In the data rows, 500 means zero.
Every row has a hidden score. In each pair, how much higher is the second row's than the first's? 15 means about the same, 30 much higher and 0 much lower. The score is a weighted sum of the row's numbers plus the product of two more (or one squared), each taken from its middle value.
{633, 740, 453, 340, 290, 317, 648, 685, 597, 475, 398, 369, 523, 537}
{372, 479, 304, 267, 451, 419, 384, 720, 560, 675, 510, 593, 635, 645} >> 18
{409, 665, 603, 267, 354, 385, 707, 614, 709, 309, 435, 481, 560, 502}
{708, 516, 341, 485, 322, 453, 326, 614, 373, 708, 547, 406, 598, 645} >> 14
{596, 255, 640, 558, 676, 725, 355, 508, 410, 442, 473, 668, 374, 323}
{446, 740, 379, 522, 290, 317, 678, 579, 635, 542, 473, 332, 411, 645} >> 21
{558, 740, 379, 485, 290, 317, 678, 579, 635, 409, 435, 332, 523, 645}
{297, 591, 453, 740, 612, 487, 384, 260, 373, 509, 697, 406, 560, 645} >> 12
{334, 292, 453, 267, 644, 589, 560, 685, 747, 475, 398, 630, 374, 502}
{670, 703, 453, 303, 290, 385, 384, 720, 523, 575, 398, 481, 635, 537} >> 11
{484, 441, 565, 267, 644, 589, 707, 366, 635, 309, 510, 705, 336, 394}
{521, 703, 677, 412, 322, 385, 707, 579, 635, 276, 435, 332, 560, 466} >> 9
{297, 255, 640, 667, 709, 691, 414, 331, 410, 442, 585, 518, 560, 466}
{484, 665, 528, 340, 290, 317, 443, 720, 597, 542, 435, 369, 635, 680} >> 21
{633, 329, 565, 704, 386, 487, 707, 295, 523, 442, 659, 406, 262, 573}
{521, 292, 677, 412, 676, 725, 414, 543, 485, 342, 435, 630, 598, 251} >> 13
{260, 329, 715, 594, 515, 725, 619, 437, 485, 409, 659, 294, 374, 537}
{446, 628, 677, 485, 290, 385, 707, 508, 709, 309, 547, 406, 336, 573} >> 13
{633, 553, 266, 594, 451, 317, 443, 331, 373, 642, 510, 481, 747, 680}
{745, 703, 528, 631, 483, 351, 648, 260, 448, 309, 398, 556, 598, 359} >> 5
{409, 665, 379, 558, 290, 317, 590, 472, 448, 675, 622, 332, 523, 716}
{670, 740, 416, 485, 290, 317, 590, 685, 523, 542, 435, 332, 374, 609} >> 9
{670, 703, 491, 631, 419, 317, 707, 260, 560, 342, 510, 369, 448, 573}
{708, 329, 640, 522, 644, 725, 355, 543, 373, 442, 473, 593, 411, 251} >> 8
{409, 367, 341, 267, 612, 589, 355, 720, 560, 675, 435, 668, 486, 502}
{446, 329, 677, 267, 709, 691, 531, 579, 560, 376, 398, 630, 486, 287} >> 17
{745, 628, 416, 704, 290, 317, 384, 543, 448, 642, 473, 518, 374, 573}
{409, 479, 341, 740, 548, 589, 326, 508, 298, 675, 622, 444, 374, 645} >> 6
{670, 703, 379, 740, 322, 284, 502, 331, 448, 575, 547, 518, 411, 609}
{670, 292, 453, 594, 612, 725, 326, 472, 336, 675, 510, 556, 374, 394} >> 8
{446, 628, 266, 340, 386, 419, 355, 685, 597, 708, 473, 518, 560, 645}
{260, 553, 416, 376, 354, 453, 502, 685, 635, 642, 510, 294, 598, 716} >> 19
{372, 516, 416, 740, 644, 487, 355, 260, 336, 542, 697, 444, 635, 573}
{633, 703, 379, 740, 290, 317, 502, 437, 523, 575, 547, 406, 336, 645} >> 15
{596, 703, 453, 667, 515, 317, 619, 260, 373, 342, 547, 406, 747, 466}
{670, 367, 715, 449, 612, 521, 707, 331, 560, 276, 473, 593, 411, 287} >> 6
{521, 703, 379, 558, 322, 284, 472, 472, 410, 642, 585, 332, 635, 716}
{633, 367, 677, 340, 676, 725, 472, 543, 485, 309, 398, 518, 598, 251} >> 12
{596, 329, 528, 631, 676, 725, 326, 472, 373, 542, 435, 668, 411, 287}
{633, 665, 341, 594, 322, 284, 707, 366, 485, 542, 510, 406, 448, 680} >> 25
{409, 665, 640, 558, 354, 317, 707, 366, 709, 276, 435, 481, 598, 502}
{446, 516, 304, 485, 612, 351, 707, 260, 373, 575, 547, 406, 710, 645} >> 15
{521, 479, 304, 594, 419, 385, 326, 685, 336, 708, 547, 630, 448, 645}
{670, 703, 453, 412, 290, 317, 414, 720, 523, 608, 473, 332, 560, 573} >> 15
{521, 665, 640, 267, 451, 385, 707, 402, 709, 309, 473, 332, 598, 537}
{484, 404, 565, 267, 709, 623, 648, 508, 597, 342, 361, 705, 448, 287} >> 10
{260, 329, 453, 376, 612, 555, 707, 402, 709, 475, 510, 668, 299, 573}
{446, 479, 603, 267, 612, 657, 355, 720, 560, 409, 361, 705, 523, 323} >> 13
{596, 367, 640, 449, 709, 691, 355, 508, 410, 342, 473, 668, 560, 251}
{708, 404, 677, 522, 612, 589, 707, 260, 448, 309, 473, 369, 560, 323} >> 16
{484, 703, 640, 267, 419, 351, 707, 579, 672, 309, 361, 444, 560, 502}
{484, 553, 379, 631, 354, 453, 326, 685, 298, 708, 585, 406, 523, 645} >> 10
{745, 628, 266, 522, 451, 317, 414, 402, 336, 642, 473, 593, 710, 537}
{596, 628, 379, 558, 290, 351, 355, 650, 448, 708, 510, 481, 411, 680} >> 11
{484, 665, 341, 267, 419, 317, 560, 720, 635, 575, 361, 705, 448, 502}
{633, 665, 341, 558, 322, 284, 590, 402, 448, 675, 510, 369, 486, 716} >> 20
{596, 329, 715, 449, 644, 725, 443, 543, 523, 309, 361, 630, 486, 251}
{297, 591, 341, 740, 676, 419, 472, 260, 373, 475, 622, 556, 672, 502} >> 21
{446, 367, 752, 522, 644, 623, 678, 402, 597, 276, 473, 556, 299, 323}
{334, 441, 304, 412, 483, 521, 326, 685, 373, 708, 547, 630, 598, 645} >> 22
{558, 479, 715, 412, 612, 589, 707, 437, 672, 276, 323, 518, 374, 287}
{521, 591, 565, 267, 386, 453, 648, 720, 709, 475, 286, 630, 336, 394} >> 15
{596, 479, 341, 631, 386, 453, 326, 685, 298, 708, 547, 406, 523, 645}
{297, 553, 379, 704, 709, 453, 384, 260, 410, 475, 585, 630, 672, 502} >> 16
{297, 553, 341, 667, 419, 521, 326, 614, 373, 708, 585, 444, 486, 680}
{633, 740, 379, 522, 322, 284, 472, 543, 410, 575, 473, 332, 672, 680} >> 21
{484, 703, 603, 376, 354, 284, 707, 543, 672, 309, 398, 444, 635, 502}
{708, 665, 379, 412, 290, 317, 707, 472, 597, 542, 435, 332, 523, 609} >> 16
{297, 628, 565, 740, 515, 487, 384, 260, 410, 575, 697, 369, 448, 645}
{745, 665, 379, 485, 290, 317, 443, 579, 448, 675, 547, 332, 523, 609} >> 13
{260, 441, 304, 340, 515, 385, 619, 650, 560, 675, 473, 406, 598, 716}
{446, 553, 304, 594, 386, 351, 326, 685, 485, 708, 510, 630, 411, 645} >> 12
{633, 329, 603, 522, 386, 691, 326, 720, 298, 642, 547, 406, 486, 430}
{484, 516, 640, 704, 451, 419, 707, 260, 672, 309, 585, 369, 336, 537} >> 20
{596, 292, 677, 558, 676, 725, 443, 437, 485, 342, 510, 630, 374, 251}
{446, 665, 528, 558, 709, 385, 678, 260, 485, 309, 398, 593, 635, 323} >> 25
{521, 404, 677, 376, 676, 725, 384, 614, 485, 309, 435, 556, 598, 251}
{446, 404, 341, 303, 612, 589, 326, 720, 523, 642, 361, 705, 560, 466} >> 14
{446, 367, 677, 303, 709, 691, 502, 579, 560, 342, 398, 630, 523, 251}
{484, 591, 565, 267, 515, 419, 707, 614, 709, 309, 323, 444, 672, 359} >> 17
{521, 665, 416, 740, 290, 317, 502, 331, 560, 575, 622, 444, 374, 680}
{670, 703, 453, 558, 290, 317, 707, 402, 597, 509, 473, 332, 374, 609} >> 13
{297, 628, 379, 704, 709, 487, 384, 260, 410, 442, 585, 556, 672, 502}
{633, 665, 379, 594, 290, 317, 443, 543, 485, 708, 510, 444, 336, 680} >> 12
{521, 404, 491, 631, 354, 453, 707, 295, 560, 575, 659, 257, 374, 680}
{260, 329, 304, 449, 580, 555, 414, 614, 485, 708, 659, 406, 523, 680} >> 10
{633, 703, 491, 340, 290, 317, 590, 720, 672, 442, 361, 406, 560, 502}
{596, 703, 341, 412, 322, 284, 648, 472, 560, 608, 510, 369, 448, 716} >> 13
{372, 292, 266, 340, 709, 623, 472, 472, 410, 675, 547, 593, 523, 645}
{558, 367, 715, 594, 612, 521, 707, 260, 672, 309, 473, 406, 336, 430} >> 17
{372, 740, 416, 704, 483, 317, 619, 260, 597, 342, 547, 444, 672, 502}
{260, 292, 640, 376, 451, 691, 531, 720, 672, 475, 585, 406, 336, 537} >> 9
{633, 591, 565, 667, 322, 385, 707, 331, 485, 409, 510, 257, 448, 680}
{670, 553, 304, 376, 354, 419, 326, 685, 448, 708, 473, 593, 523, 609} >> 10
{484, 740, 341, 594, 290, 317, 443, 614, 560, 642, 510, 369, 448, 680}
{484, 292, 640, 594, 676, 725, 326, 543, 448, 376, 510, 668, 411, 323} >> 8
{446, 516, 304, 376, 354, 487, 326, 685, 410, 708, 622, 556, 598, 645}
{633, 516, 715, 485, 419, 589, 707, 331, 672, 276, 435, 556, 299, 359} >> 9
{633, 255, 603, 449, 676, 725, 384, 543, 410, 509, 473, 668, 374, 287}
{334, 367, 453, 303, 612, 521, 707, 579, 709, 409, 473, 668, 262, 537} >> 18
{596, 441, 677, 631, 676, 725, 326, 402, 298, 376, 510, 481, 560, 323}
{297, 404, 341, 522, 676, 487, 326, 579, 373, 708, 547, 630, 448, 645} >> 9
{670, 740, 379, 522, 290, 317, 502, 543, 410, 608, 435, 332, 598, 680}
{708, 591, 379, 267, 419, 521, 355, 720, 448, 608, 323, 556, 672, 466} >> 13
{708, 404, 379, 740, 451, 521, 326, 331, 298, 642, 622, 481, 598, 537}
{745, 553, 640, 267, 419, 589, 355, 685, 373, 509, 435, 332, 672, 466} >> 19
{334, 665, 603, 376, 290, 419, 472, 720, 635, 542, 510, 294, 486, 680}
{446, 516, 304, 704, 419, 487, 326, 543, 336, 708, 622, 593, 374, 645} >> 11
{596, 665, 491, 303, 354, 284, 707, 543, 709, 442, 398, 518, 374, 609}
{708, 292, 677, 594, 548, 623, 707, 260, 485, 342, 510, 369, 448, 394} >> 15
{484, 591, 528, 631, 322, 284, 707, 331, 709, 442, 547, 406, 374, 645}
{484, 740, 603, 303, 386, 351, 678, 543, 672, 409, 435, 257, 635, 502} >> 7
{334, 479, 379, 704, 451, 419, 355, 579, 635, 642, 547, 742, 262, 502}
{745, 628, 416, 449, 290, 351, 502, 543, 373, 675, 510, 294, 672, 573} >> 15
{334, 516, 304, 376, 419, 487, 326, 720, 448, 675, 547, 630, 598, 645}
{260, 329, 752, 522, 612, 691, 648, 402, 597, 309, 547, 369, 448, 466} >> 12
{446, 516, 304, 594, 354, 419, 326, 650, 485, 708, 547, 630, 374, 680}
{260, 591, 565, 704, 709, 385, 531, 295, 448, 342, 622, 481, 672, 394} >> 17
{484, 703, 640, 376, 322, 284, 707, 508, 672, 342, 435, 406, 598, 537}
{558, 441, 677, 594, 483, 385, 707, 260, 709, 309, 622, 406, 336, 502} >> 12
{334, 292, 379, 594, 709, 691, 326, 437, 410, 642, 622, 556, 486, 502}
{558, 703, 491, 631, 322, 284, 707, 366, 672, 342, 510, 444, 411, 573} >> 22
{558, 479, 304, 340, 419, 453, 326, 685, 373, 708, 510, 593, 635, 645}
{521, 404, 677, 594, 612, 385, 707, 260, 709, 309, 547, 444, 336, 466} >> 14
{745, 553, 453, 631, 386, 521, 326, 650, 298, 575, 398, 705, 486, 323}
{596, 703, 640, 303, 290, 351, 531, 720, 672, 442, 361, 406, 560, 466} >> 20
{633, 255, 677, 558, 676, 725, 443, 472, 373, 442, 510, 593, 336, 287}
{297, 404, 341, 667, 548, 691, 326, 614, 373, 708, 585, 481, 448, 502} >> 14
{558, 703, 341, 740, 322, 284, 443, 366, 448, 642, 585, 518, 486, 609}
{334, 479, 715, 740, 386, 589, 326, 650, 410, 509, 622, 556, 299, 430} >> 9
{446, 591, 528, 740, 322, 385, 560, 260, 485, 608, 659, 406, 336, 680}
{334, 404, 304, 449, 612, 555, 326, 685, 373, 708, 473, 668, 523, 573} >> 14
{334, 516, 304, 667, 483, 453, 326, 579, 410, 708, 622, 556, 374, 680}
{446, 553, 715, 667, 483, 521, 707, 260, 635, 309, 585, 332, 374, 394} >> 16
{334, 441, 304, 594, 483, 521, 326, 685, 373, 708, 622, 556, 411, 645}
{558, 516, 453, 704, 709, 419, 590, 260, 373, 309, 473, 630, 672, 323} >> 21
{372, 292, 565, 485, 644, 691, 707, 260, 635, 442, 585, 406, 336, 502}
{745, 367, 416, 522, 644, 589, 326, 437, 298, 542, 473, 705, 635, 323} >> 16
{558, 479, 752, 340, 580, 623, 678, 437, 672, 276, 361, 406, 523, 287}
{708, 329, 565, 522, 709, 657, 443, 366, 298, 442, 473, 630, 598, 251} >> 18
{372, 441, 640, 740, 676, 521, 648, 260, 410, 309, 585, 481, 560, 323}
{260, 367, 528, 449, 709, 623, 648, 331, 485, 409, 547, 294, 710, 573} >> 19
{521, 404, 603, 267, 676, 623, 707, 472, 560, 342, 361, 668, 448, 287}
{521, 404, 677, 376, 676, 725, 384, 579, 485, 309, 435, 556, 635, 251} >> 13
{409, 591, 640, 704, 483, 453, 707, 260, 672, 309, 547, 369, 336, 502}
{446, 292, 341, 267, 580, 623, 502, 720, 523, 675, 398, 668, 374, 537} >> 15
{297, 516, 640, 740, 644, 555, 502, 260, 336, 376, 697, 406, 598, 430}
{708, 441, 528, 267, 644, 487, 707, 331, 597, 309, 361, 556, 635, 394} >> 5
{596, 628, 715, 740, 386, 453, 502, 260, 523, 342, 659, 556, 299, 394}
{670, 628, 341, 376, 322, 419, 326, 720, 448, 675, 473, 556, 523, 573} >> 15
{521, 591, 491, 740, 419, 385, 648, 260, 336, 442, 697, 294, 560, 609}
{596, 441, 266, 558, 322, 351, 531, 650, 410, 708, 622, 369, 486, 680} >> 9
{409, 479, 640, 740, 676, 555, 531, 260, 373, 309, 659, 444, 598, 323}
{558, 367, 677, 267, 676, 725, 443, 579, 485, 342, 435, 518, 635, 287} >> 12
{297, 255, 416, 558, 676, 725, 384, 472, 373, 642, 622, 518, 448, 573}
{670, 367, 715, 558, 515, 623, 707, 260, 597, 309, 473, 332, 448, 394} >> 20
{334, 479, 565, 303, 612, 657, 326, 720, 597, 509, 398, 705, 448, 359}
{260, 292, 379, 340, 709, 691, 531, 437, 485, 575, 622, 406, 560, 645} >> 24
{596, 441, 715, 558, 612, 487, 707, 260, 672, 309, 510, 406, 336, 359}
{558, 665, 341, 631, 290, 317, 472, 579, 485, 675, 510, 406, 374, 716} >> 21
{334, 441, 565, 740, 483, 521, 590, 260, 410, 608, 697, 369, 299, 645}
{708, 329, 677, 594, 612, 725, 443, 472, 373, 309, 435, 556, 523, 251} >> 15
{409, 292, 565, 449, 709, 691, 326, 472, 336, 575, 510, 668, 635, 359}
{297, 553, 379, 704, 709, 453, 443, 260, 336, 509, 622, 593, 672, 466} >> 18
{596, 292, 677, 376, 676, 725, 443, 508, 485, 342, 435, 630, 560, 251}
{334, 367, 304, 449, 676, 657, 326, 579, 410, 708, 547, 481, 523, 609} >> 13
{745, 628, 603, 558, 386, 453, 648, 295, 410, 276, 510, 481, 710, 323}
{334, 553, 603, 740, 515, 487, 678, 260, 448, 409, 659, 369, 299, 609} >> 4
{670, 479, 304, 376, 451, 521, 326, 685, 336, 708, 398, 630, 598, 537}
{745, 479, 565, 340, 644, 691, 355, 508, 448, 409, 361, 630, 598, 251} >> 15
{297, 367, 491, 340, 515, 657, 326, 720, 560, 675, 585, 406, 448, 609}
{745, 329, 640, 594, 644, 691, 326, 402, 298, 509, 435, 481, 560, 359} >> 17
{596, 553, 304, 485, 386, 351, 326, 685, 410, 708, 510, 630, 448, 645}
{297, 553, 341, 412, 515, 453, 326, 720, 597, 675, 473, 668, 374, 609} >> 12
{633, 404, 677, 303, 676, 725, 414, 543, 485, 342, 435, 593, 523, 251}
{260, 479, 304, 340, 451, 419, 560, 650, 597, 675, 622, 369, 523, 716} >> 12
{260, 329, 379, 558, 709, 657, 355, 437, 410, 675, 622, 518, 486, 573}
{596, 553, 416, 740, 290, 351, 355, 472, 448, 675, 622, 518, 374, 645} >> 20
{708, 329, 677, 485, 612, 725, 355, 579, 373, 409, 435, 556, 523, 251}
{484, 628, 677, 303, 451, 351, 707, 543, 709, 276, 361, 406, 598, 502} >> 22
{446, 628, 491, 376, 290, 351, 443, 720, 597, 642, 510, 294, 560, 680}
{670, 292, 453, 522, 676, 725, 326, 543, 336, 608, 473, 593, 411, 359} >> 6
{260, 292, 603, 376, 644, 725, 384, 685, 523, 542, 473, 406, 448, 609}
{596, 665, 341, 631, 290, 317, 443, 508, 485, 708, 547, 444, 374, 680} >> 16
{558, 292, 677, 704, 580, 623, 707, 260, 485, 376, 510, 444, 336, 394}
{521, 628, 416, 667, 290, 317, 678, 366, 485, 575, 547, 332, 448, 716} >> 21
